Here is a table of points, one per row:
[-0.8  0.8  1.2 -2.1  0.3  0.1  0.3  0.2  0.2 -0.7 -0.5 -0.7 -0.2  0.8  0.6  0.6  0.8 -0.3  0.9 -0.5 -0.1 -1.1 -1.1  0.1]
[-0.8 -1.8  1.1  0.7 -0.2  1.0 -0.1 -1.8 -0.4 -0.7  0.6  1.3  0.8 -0.4  1.2 -0.3 -0.7 -0.1 -1.0  0.4 -0.9 -0.8  1.6 -0.8]
[-0.3  0.4  0.8  0.4 -0.1 -0.6 -0.4  1.2  0.0  1.6  1.4 -0.7  0.4 -2.2  1.1  0.6 -0.5 -0.7 -0.5  0.7 -1.8  0.6 -0.6  1.5]
[ 1.5  0.0  0.2  0.3 -0.2 -0.4 -0.9  0.3  0.6  0.5  0.3 -0.6 -0.9  0.1 -0.6  0.3  0.6  0.4 -0.2  0.1 -1.8  0.5  0.4  0.0]
[ 2.5 -0.3 -0.1 -1.5  1.8  0.6  0.0 -1.0 -0.2 -1.0  0.0  1.7 -0.8  0.3 -0.6  0.8  0.9  0.5 -0.7  1.3 -1.4  0.1 -1.1 -0.2]
[ 2.4  0.9 -0.5  0.7  0.6 -0.1 -0.5  0.4  0.7  0.1 -0.3 -0.3 -1.4  1.8  0.0 -0.6  1.3  0.3  0.1 -0.9 -1.0  0.9  0.0  0.4]
[ 2.4 -0.4  1.8 -0.3 -2.6  1.5  2.2  0.3  3.4 -1.0 -1.7 -0.2  0.1 -1.2 -2.3 -2.5 -0.3 -1.0  1.7 -1.2  2.1 -1.6 -1.6  2.2]
[-0.5 -1.9 -1.2  0.1 -0.8  0.1 -0.3 -0.1 -0.8  0.0  1.1 -1.4  0.4  0.4  1.0 -0.4  0.6  2.8  0.3 -1.3  1.5  0.2  0.4  0.3]
[-1.6 -0.4  0.8  1.3 -0.1  0.0  1.5  0.8 -0.8 -1.4 -2.1 -0.8 -1.1 -0.6 -1.2  2.5 -1.7 -0.4  0.6  1.0 -1.3 -0.1 -0.1  0.6]
[ 0.4  0.3 -1.5  1.4 -1.0 -0.3 -1.6  0.8  1.4  1.3  1.4 -1.8 -0.1 -0.5  0.0 -1.0 -0.9  0.4 -0.3  0.1 -2.3  0.9 -0.1  0.3]
[-1.5 -0.6  0.9 -0.3  0.1 -0.6 -0.7 -0.7 -1.6 -0.8  0.2  0.3 -0.4 -2.8 -0.8  0.2  1.1  0.4  1.4  0.0 -0.7  0.5 -1.6 -0.7]
[ 0.5  2.1 -0.6  1.4  1.0  0.0 -0.3  0.3  0.8  0.4  0.5 -1.7  1.9  0.3 -0.7 -0.3  1.2  0.8 -0.4  0.2 -0.1 -0.4 -0.9  0.3]
[ 0.4  1.7  1.1  0.4 -0.3 -0.5  0.1  1.0 -0.5  0.5  0.7  1.3 -0.5 -0.8  0.4 -1.1 -0.7  0.4 -1.1  1.3 -0.3 -0.1 -0.9  0.3]
[ 0.0  0.4  0.2  1.3  0.4 -0.5 -1.1  0.8  0.1 -0.2 -0.6  0.1 -1.1  0.4  0.0 -0.4  0.7 -0.8 -0.5 -1.4  0.6 -1.4  1.7 -0.9]
[-0.2  1.3 -3.1  2.0 -0.1 -0.5  1.3  0.5  0.2  1.4 -0.4  2.7  1.2 -0.8 -0.1  1.0  0.6  0.4  0.8 -0.7  0.9  0.4  2.0 -1.1]
[ 0.7  0.0 -1.3 -0.6 -0.5 -0.3  2.3  0.1 -0.1 -0.3 -0.7 -0.1  0.4  1.2 -0.4  1.6 -2.5  0.4 -0.9 -0.5 -0.5 -0.8  0.1 -2.1]
[ 0.9  0.2  1.7 -0.1 -0.3  0.1  1.4 -0.6  0.2  0.7  0.4  0.0  1.9  1.0  0.4  1.3 -0.3  0.0 -1.0  0.9 -1.3  0.4  0.8  0.2]
[ 0.7 -0.6 -1.3 -1.1  0.0 -0.4 -0.8  0.8 -0.2 -0.5 -0.4 -0.2 -2.3  1.1  0.3  0.0  1.6  1.3  1.3 -1.7  0.5  0.1 -0.3 -0.1]
[ 0.9  0.3  3.0  0.7 -1.5 -0.7 -0.1 -0.7 -0.9  0.5  0.3 -0.6  0.7  1.0 -1.3 -1.1  0.6  1.3 -1.0  0.6  1.6  1.2  1.6 -0.6]
[-0.2 -0.5  0.7 -0.1 -1.3  1.4  0.4 -1.1  0.6  0.0  0.5  1.1 -1.7 -0.7  2.4 -1.9 -1.0 -0.6 -0.2 -0.4  0.3  0.6  1.5  0.7]
[ 0.3 -1.0 -1.7  0.2  1.4  1.2  0.2 -2.2  0.2  0.0  0.5 -0.4  0.5 -1.0  0.8 -0.4 -1.5 -2.5 -0.7 -0.5 -0.1  1.5  0.1 -0.2]
[-1.3 -1.2  0.8 -0.5  0.3 -0.2  0.6 -1.0 -1.7  0.0  0.6 -0.6  1.8 -0.2  1.0  0.7  0.1 -0.1  0.4 -0.3  0.4  0.9 -0.7  0.0]
[-0.3  0.3 -0.3  2.3  1.3 -0.2 -1.2 -0.6 -0.4 -1.0 -0.3 -0.8  0.3 -1.6 -1.8 -0.5  0.9 -0.3 -0.6 -1.0  0.9 -1.4  0.7 -1.8]
[ 1.2  0.0  0.0 -1.9  1.5 -0.1 -0.5  0.5  0.7  1.3  0.5 -0.9  0.7  0.3  0.3  2.2  2.6 -0.4  0.5  0.2 -0.5  0.6 -0.1  2.0]
[ 0.6 -4.5  0.4  1.7 -0.8 -1.3 -0.8  1.5 -0.4  0.5  0.1  3.0  3.4  0.7 -1.1 -0.7 -0.3 -1.5  0.6 -0.1  0.1 -1.0 -1.1  1.0]
[-0.6 -0.1  0.7 -1.1  0.6 -0.4  0.8 -1.2 -1.3  0.2 -0.2 -1.6  1.3  0.9  0.4  0.1 -0.3 -2.0  0.5 -0.8  1.2  2.2 -1.1 -0.1]
[ 0.2 -0.6 -0.7 -0.8 -0.6  0.9  0.2 -1.6  1.1  0.5  0.1  0.1 -0.8 -0.8  0.5 -0.5 -1.2 -1.9  0.0 -0.3  0.0  1.5  1.5 -0.1]
[ 0.2  0.8  0.4 -0.3  0.3 -0.6  0.4  0.7 -0.7 -1.1 -1.0  0.8 -1.5  2.0  0.7 -0.3 -0.2 -0.1  0.2 -1.1 -0.6 -0.9 -1.1 -1.2]
[-0.8  2.6  0.1  0.1 -0.5  0.9  2.0 -0.9  0.9  0.6 -0.5  1.3  0.7 -1.8  0.5 -0.4  1.4 -0.2  1.3 -0.3  2.5  0.4  1.1  0.6]
[-0.4  0.5 -1.9 -0.9 -1.2  0.2  1.7 -0.7  0.3  0.3 -0.3  2.2  0.2  0.3  0.6  0.7 -0.6  0.6  2.0  0.0 -1.4  1.7 -0.5 -0.9]
[-0.2 -0.7 -0.2  0.2  1.5  0.6 -1.2 -1.0  0.3 -0.7 -0.1  0.1 -0.4 -1.0  0.1  0.1  0.8 -1.4 -0.1 -0.5 -0.7 -0.7  0.4 -0.4]
[-0.9 -0.2  0.0 -2.3 -0.6 -0.3 -1.7  0.7  2.0  1.1 -0.2 -0.4 -0.3  0.7 -0.5  0.9  0.7 -1.0  0.1  0.2  0.5 -1.6  2.5 -0.4]
[ 0.9 -0.8  0.9 -0.5 -0.7  0.4  1.1 -0.6  0.1  0.7  1.0  0.9  1.3  0.1  0.7  1.3 -0.3  1.3 -0.9  1.3 -1.5  0.3  0.8  0.4]
[-0.3 -1.1 -0.5  0.9 -0.8  0.0  0.7  0.0 -1.1 -0.3  0.6 -1.1  0.2 -0.1  1.0 -0.2 -0.2  2.1 -0.1 -1.5  0.8 -0.1  0.1 -0.2]
[ 1.9 -0.6 -0.6 -3.0  1.4 -1.4 -0.4  1.7 -2.3  1.5  1.7  0.0 -1.4 -3.0 -1.2  0.6 -1.3  0.2 -3.3  2.0  3.9 -0.1 -0.8  0.8]
[-0.9 -0.3  0.3 -1.7  0.4 -0.9 -0.4  0.8 -0.6  0.3  0.0 -0.8 -0.4 -0.1  0.6  1.1  0.6 -0.8  0.8 -0.7 -0.1  0.0 -0.8  0.3]
[-1.5  0.4 -1.3 -0.8 -1.2 -0.9 -1.3  1.3  0.2  0.6  0.6 -0.4 -0.6  0.8  0.3 -1.2 -1.2  0.5  0.4 -0.1  0.0 -0.3 -0.8 -0.8]
[-1.5 -0.6 -0.7  0.7 -0.1  0.0  0.3  1.1 -0.7 -0.9 -1.6 -1.0 -1.2  0.6 -1.1  1.4 -0.7  0.8  0.8  0.9  0.8  0.3  0.1  1.2]
[ 0.0  0.5  0.2  0.3  1.0  0.1 -0.7  0.2  0.5 -0.6 -0.7  0.1 -0.3  0.6 -0.3  0.2  1.3 -0.5 -0.5 -0.8  0.8 -2.1  1.4 -0.9]
[ 0.0 -1.2 -1.2  0.1 -0.9  0.1  0.8 -0.1 -0.6 -0.3  0.5 -0.8  0.0  0.3  0.7  0.1 -0.8  2.0 -0.2 -1.1  0.5 -0.1  0.2 -0.6]
[-2.1 -0.4  0.2  1.3  0.1  1.2 -1.1  0.1  0.2 -0.5 -1.2  0.4 -1.6  0.2  0.4 -0.8  0.0 -1.0  0.9  1.4  1.1  1.0  1.4  2.5]
[-1.4  1.3 -0.8 -0.3  1.3  1.1 -0.5 -0.3  1.3 -0.3  0.4  0.2  1.2 -0.1  1.0 -0.7 -0.6 -1.1 -0.8  0.6  0.0 -2.3 -0.4 -0.2]
[ 0.4 -0.1 -1.7  1.6  1.1  1.2 -0.5  0.0  0.2 -0.8 -0.7  0.0 -0.3  2.4 -0.8 -0.3 -0.7  1.2 -0.5  2.7 -0.2  1.2 -0.3  1.8]
[ 1.3  1.4  2.4  0.9 -0.1 -0.5  0.3  0.8 -0.8  0.0 -0.1  1.6 -1.6 -0.2  0.8 -0.6  1.1  0.4 -0.2  0.1 -0.8  0.3 -0.3  0.7]
[-1.2  1.3 -0.5 -0.3  0.1 -0.6 -0.3  0.6 -0.4 -0.6 -0.1  0.4  0.2  1.5  0.2 -1.1 -1.3  0.1 -0.1  0.2 -0.2 -1.1 -1.7 -1.6]
[ 0.7  1.0  0.3  0.5  0.7 -0.4 -0.9 -0.4  0.1  0.1  0.3 -1.4  1.5 -0.4 -2.3  0.2  1.0  0.5 -0.6  0.9 -0.4 -0.1 -0.5 -0.9]
[-1.5  1.4  1.3 -0.9 -0.5 -0.1 -0.3 -0.8  0.2 -1.1 -0.6 -0.2  0.2  0.7 -0.8 -1.0 -0.7 -0.7  0.8  0.5 -1.2 -0.4 -1.7 -1.8]
These points spread out most along one direction. Take the direction at right angles to it along which they spread out most. Go by this last direction. Where along it does each point below lie, from 0 to 99? The average is 50, and the first point in the table lies past the average. One standard deviation of the points above along it is 16.
[ 2.5 -0.3 -0.1 -1.5  1.8  0.6  0.0 -1.0 -0.2 -1.0  0.0  1.7 -0.8  0.3 -0.6  0.8  0.9  0.5 -0.7  1.3 -1.4  0.1 -1.1 -0.2] 57
[-0.2 -0.7 -0.2  0.2  1.5  0.6 -1.2 -1.0  0.3 -0.7 -0.1  0.1 -0.4 -1.0  0.1  0.1  0.8 -1.4 -0.1 -0.5 -0.7 -0.7  0.4 -0.4] 53
[ 0.9 -0.8  0.9 -0.5 -0.7  0.4  1.1 -0.6  0.1  0.7  1.0  0.9  1.3  0.1  0.7  1.3 -0.3  1.3 -0.9  1.3 -1.5  0.3  0.8  0.4] 24
[ 0.4  0.3 -1.5  1.4 -1.0 -0.3 -1.6  0.8  1.4  1.3  1.4 -1.8 -0.1 -0.5  0.0 -1.0 -0.9  0.4 -0.3  0.1 -2.3  0.9 -0.1  0.3] 50
[-0.2 -0.5  0.7 -0.1 -1.3  1.4  0.4 -1.1  0.6  0.0  0.5  1.1 -1.7 -0.7  2.4 -1.9 -1.0 -0.6 -0.2 -0.4  0.3  0.6  1.5  0.7] 23
[-0.5 -1.9 -1.2  0.1 -0.8  0.1 -0.3 -0.1 -0.8  0.0  1.1 -1.4  0.4  0.4  1.0 -0.4  0.6  2.8  0.3 -1.3  1.5  0.2  0.4  0.3] 43
[ 0.0 -1.2 -1.2  0.1 -0.9  0.1  0.8 -0.1 -0.6 -0.3  0.5 -0.8  0.0  0.3  0.7  0.1 -0.8  2.0 -0.2 -1.1  0.5 -0.1  0.2 -0.6] 41
[ 1.5  0.0  0.2  0.3 -0.2 -0.4 -0.9  0.3  0.6  0.5  0.3 -0.6 -0.9  0.1 -0.6  0.3  0.6  0.4 -0.2  0.1 -1.8  0.5  0.4  0.0] 61
[-0.2  1.3 -3.1  2.0 -0.1 -0.5  1.3  0.5  0.2  1.4 -0.4  2.7  1.2 -0.8 -0.1  1.0  0.6  0.4  0.8 -0.7  0.9  0.4  2.0 -1.1] 37
[ 1.3  1.4  2.4  0.9 -0.1 -0.5  0.3  0.8 -0.8  0.0 -0.1  1.6 -1.6 -0.2  0.8 -0.6  1.1  0.4 -0.2  0.1 -0.8  0.3 -0.3  0.7] 60
[ 2.4 -0.4  1.8 -0.3 -2.6  1.5  2.2  0.3  3.4 -1.0 -1.7 -0.2  0.1 -1.2 -2.3 -2.5 -0.3 -1.0  1.7 -1.2  2.1 -1.6 -1.6  2.2] 59
[ 0.0  0.4  0.2  1.3  0.4 -0.5 -1.1  0.8  0.1 -0.2 -0.6  0.1 -1.1  0.4  0.0 -0.4  0.7 -0.8 -0.5 -1.4  0.6 -1.4  1.7 -0.9] 71
[-1.2  1.3 -0.5 -0.3  0.1 -0.6 -0.3  0.6 -0.4 -0.6 -0.1  0.4  0.2  1.5  0.2 -1.1 -1.3  0.1 -0.1  0.2 -0.2 -1.1 -1.7 -1.6] 65
[-1.5 -0.6 -0.7  0.7 -0.1  0.0  0.3  1.1 -0.7 -0.9 -1.6 -1.0 -1.2  0.6 -1.1  1.4 -0.7  0.8  0.8  0.9  0.8  0.3  0.1  1.2] 58
